Look-ups in named tables: a row name and a column name give one cell, copied from the table.

Naladi:
|  | Tofari | Sofup |
|---|---|---|
| Pabefe | 741 | 466 |
| Kuz | 535 | 622 |
| Gebo | 280 | 491 |
| Moromat | 713 | 464 |
| Bogu | 319 | 746 |
| Fevid | 691 | 720 |
| Zoni | 817 | 240 |
| Sareze | 768 | 518 |
| Foput | 444 | 674 |
| Kugat | 367 | 977 |
| Tibi | 442 | 468 |
| Zud | 468 | 546 |
| Sorug | 542 | 379 |
| Nufugi | 598 | 663 |

Sofup of Foput is 674
Tofari of Tibi is 442
Sofup of Kugat is 977
Tofari of Fevid is 691
Sofup of Moromat is 464
Sofup of Sorug is 379
Sofup of Bogu is 746
Sofup of Tibi is 468
Tofari of Zoni is 817
Tofari of Gebo is 280
Sofup of Zoni is 240
Row with the largest Sofup: Kugat

Sefif
|  | Feso | Fazom | Balos | Vababi | Bufigi | Taduzet |
|---|---|---|---|---|---|---|
| Simobuv | 77 | 38 | 14 | 58 | 48 | 12 |
| Das | 25 | 60 | 52 | 8 | 26 | 36 |
| Riz | 12 | 56 | 34 | 15 | 9 | 32 |
| Gete | 21 | 46 | 47 | 36 | 36 | 52 |
| Vov | 20 | 48 | 49 | 39 | 38 | 52 |
| Bovubez | 23 | 54 | 46 | 25 | 30 | 45 |
| Basamir | 33 | 47 | 48 | 48 | 47 | 46 |

Taduzet of Riz is 32
Taduzet of Bovubez is 45
Vababi of Das is 8
Taduzet of Gete is 52
Vababi of Riz is 15
Taduzet of Basamir is 46
Bufigi of Riz is 9
Bufigi of Vov is 38
Balos of Bovubez is 46
Taduzet of Das is 36
Balos of Das is 52
Fazom of Basamir is 47
Feso of Das is 25
Vababi of Basamir is 48

Table Govoz
,Vamomi,Zuz
Vupuva,6501,-46650
Lem,-22710,14576
Big,10787,-52617
Bifek,-8825,-28066
Rano,1507,-16902
Fetid,-2378,51479

What is the Zuz of Big in Govoz? -52617
What is the Zuz of Bifek in Govoz? -28066
What is the Zuz of Fetid in Govoz? 51479
What is the Zuz of Rano in Govoz? -16902
What is the Vamomi of Fetid in Govoz? -2378
What is the Zuz of Vupuva in Govoz? -46650
What is the Vamomi of Vupuva in Govoz? 6501
What is the Vamomi of Bifek in Govoz? -8825
What is the Vamomi of Lem in Govoz? -22710
What is the Vamomi of Rano in Govoz? 1507
What is the Vamomi of Big in Govoz? 10787
What is the Zuz of Lem in Govoz? 14576
Which row has the largest Vamomi? Big

Table Dirifat
         Piriro  Gita  Fuv  Sila  Gumakod  Rezakoz  Govegen
Ret         193    50   67    91      171      150      198
Susuk        27   140  156   108       73      150      116
Kop          94    74   60   120      105       80       40
Gitifa       89   137  122   120       97      150      149
Gobur        88    66   65   108       74       69       46
Tini        121   153  107   124      107      152      163
Tapaze      116   165  112   126       98      159      172
Bezazip      86    67   53   128      101       84       33

What is the Gumakod of Tapaze in Dirifat? 98
What is the Rezakoz of Susuk in Dirifat? 150
What is the Gumakod of Gitifa in Dirifat? 97
What is the Piriro of Tapaze in Dirifat? 116
What is the Fuv of Tapaze in Dirifat? 112
What is the Gita of Tini in Dirifat? 153
What is the Gumakod of Ret in Dirifat? 171
What is the Gita of Kop in Dirifat? 74
What is the Gumakod of Kop in Dirifat? 105
What is the Govegen of Ret in Dirifat? 198
Row with the largest Sila: Bezazip

Table Sitanez
	Segefe	Pebe	Sureleb	Kagoviz	Zug
Girik	127	120	105	117	109
Mokosi	107	104	113	124	122
Piboto	103	100	102	102	105
Penunip	103	100	101	103	103
Radi	107	103	91	42	155
Vabi	141	132	68	111	112
Guku	107	104	93	89	87
Bug	103	101	101	102	103
Baferab	119	113	85	59	63
Kogu	144	134	47	55	131
Bibevin	73	75	174	198	205
Parugof	104	101	103	103	104

Bug, Sureleb => 101
Mokosi, Zug => 122
Vabi, Kagoviz => 111
Girik, Kagoviz => 117
Parugof, Segefe => 104
Bibevin, Kagoviz => 198
Guku, Pebe => 104
Piboto, Sureleb => 102
Bibevin, Segefe => 73
Penunip, Kagoviz => 103
Girik, Pebe => 120
Vabi, Segefe => 141
Bibevin, Sureleb => 174
Parugof, Sureleb => 103
Mokosi, Kagoviz => 124
Penunip, Pebe => 100
Bug, Segefe => 103
Baferab, Kagoviz => 59

Vavafov =
         Domafe  Nutuke  Pavolap   Runi    Fis    Fol  Torim
Sonob     6.560   6.815    3.643  6.647  7.338  6.169  5.216
Vukis     3.426   6.848    3.979  4.079  6.237  0.726  6.442
Zemoz     4.127   6.621    4.670  4.029  5.987  2.332  7.029
Rovigiv   3.968   6.778    3.838  4.381  6.474  1.348  6.394
Buk       7.433   5.149    7.763  3.600  3.794  5.511  7.111
Fenifel   8.091   7.800    4.235  1.831  3.475  6.209  5.003
Sofuve    6.938   4.359    5.851  5.996  5.605  6.018  5.018
Fen       6.620   3.973    6.133  6.016  5.366  5.803  4.763
Dipiro    7.224   5.653    6.535  4.748  4.475  5.953  5.782
Pekezor   5.226   4.042    6.891  6.334  5.123  4.912  5.029
Garoki    6.780   4.320    5.985  6.131  5.524  5.634  4.898
Menina    6.533   8.157    5.546  1.381  3.204  5.825  6.658
Kifutu    6.411   3.810    5.989  6.395  5.707  5.678  4.698

What is the Fol of Fen in Vavafov?
5.803
What is the Nutuke of Rovigiv in Vavafov?
6.778
What is the Runi of Zemoz in Vavafov?
4.029
What is the Torim of Vukis in Vavafov?
6.442
What is the Domafe of Sonob in Vavafov?
6.560
What is the Runi of Dipiro in Vavafov?
4.748
What is the Nutuke of Vukis in Vavafov?
6.848
What is the Domafe of Vukis in Vavafov?
3.426
What is the Torim of Zemoz in Vavafov?
7.029
What is the Fol of Pekezor in Vavafov?
4.912
What is the Fis of Rovigiv in Vavafov?
6.474
What is the Fol of Fenifel in Vavafov?
6.209
What is the Pavolap of Fen in Vavafov?
6.133
What is the Pavolap of Sofuve in Vavafov?
5.851
What is the Nutuke of Menina in Vavafov?
8.157
What is the Fis of Vukis in Vavafov?
6.237

Fuf =
	Nubad	Kudarez	Pamo	Mer	Nilufep	Zenet
Gop	83	186	90	103	103	217
Megur	160	160	89	142	123	114
Gur	163	153	82	132	121	112
Rozubid	164	159	126	142	111	121
Kivo	129	101	132	82	34	112
Zales	172	156	123	160	106	132
Bel	152	163	80	148	107	114
Duzi	170	168	107	166	118	131

Kudarez of Bel is 163
Nubad of Duzi is 170
Zenet of Rozubid is 121
Nilufep of Kivo is 34
Pamo of Duzi is 107
Mer of Gop is 103
Zenet of Megur is 114
Pamo of Zales is 123
Zenet of Gop is 217
Nilufep of Bel is 107
Nubad of Gur is 163
Pamo of Megur is 89
Zenet of Gur is 112
Kudarez of Zales is 156

Pusulo:
cols = Nik, Lunori, Fak, Nonago, Lif, Pab, Vano, Zume, Zagof
Vidil: [-0.4, -0.2, 0.2, 0.0, 0.3, 0.2, 0.8, -0.2, 0.4]
Gotiver: [0.2, 0.3, 0.1, 0.2, -0.2, -0.2, 0.0, -0.2, 0.0]
Reporeb: [-0.3, -0.3, 0.1, 0.1, 0.5, 0.5, 0.2, 0.1, 0.5]
Lened: [0.5, 0.2, 0.0, 0.1, 0.1, 0.2, -0.9, 0.7, 0.2]
Pag: [-0.2, -0.3, 0.1, 0.0, 0.3, 0.2, 0.3, 0.0, 0.3]
Moz: [-0.3, -0.3, 0.2, 0.0, 0.3, 0.3, 0.8, -0.2, 0.4]
Linapi: [0.7, 0.5, 0.0, 0.2, 0.0, 0.1, -0.7, 0.7, -0.2]

Zagof of Gotiver is 0.0
Lif of Pag is 0.3
Pab of Vidil is 0.2
Pab of Lened is 0.2
Nonago of Pag is 0.0
Nik of Lened is 0.5
Zume of Pag is 0.0
Nonago of Linapi is 0.2
Zume of Linapi is 0.7
Zume of Vidil is -0.2

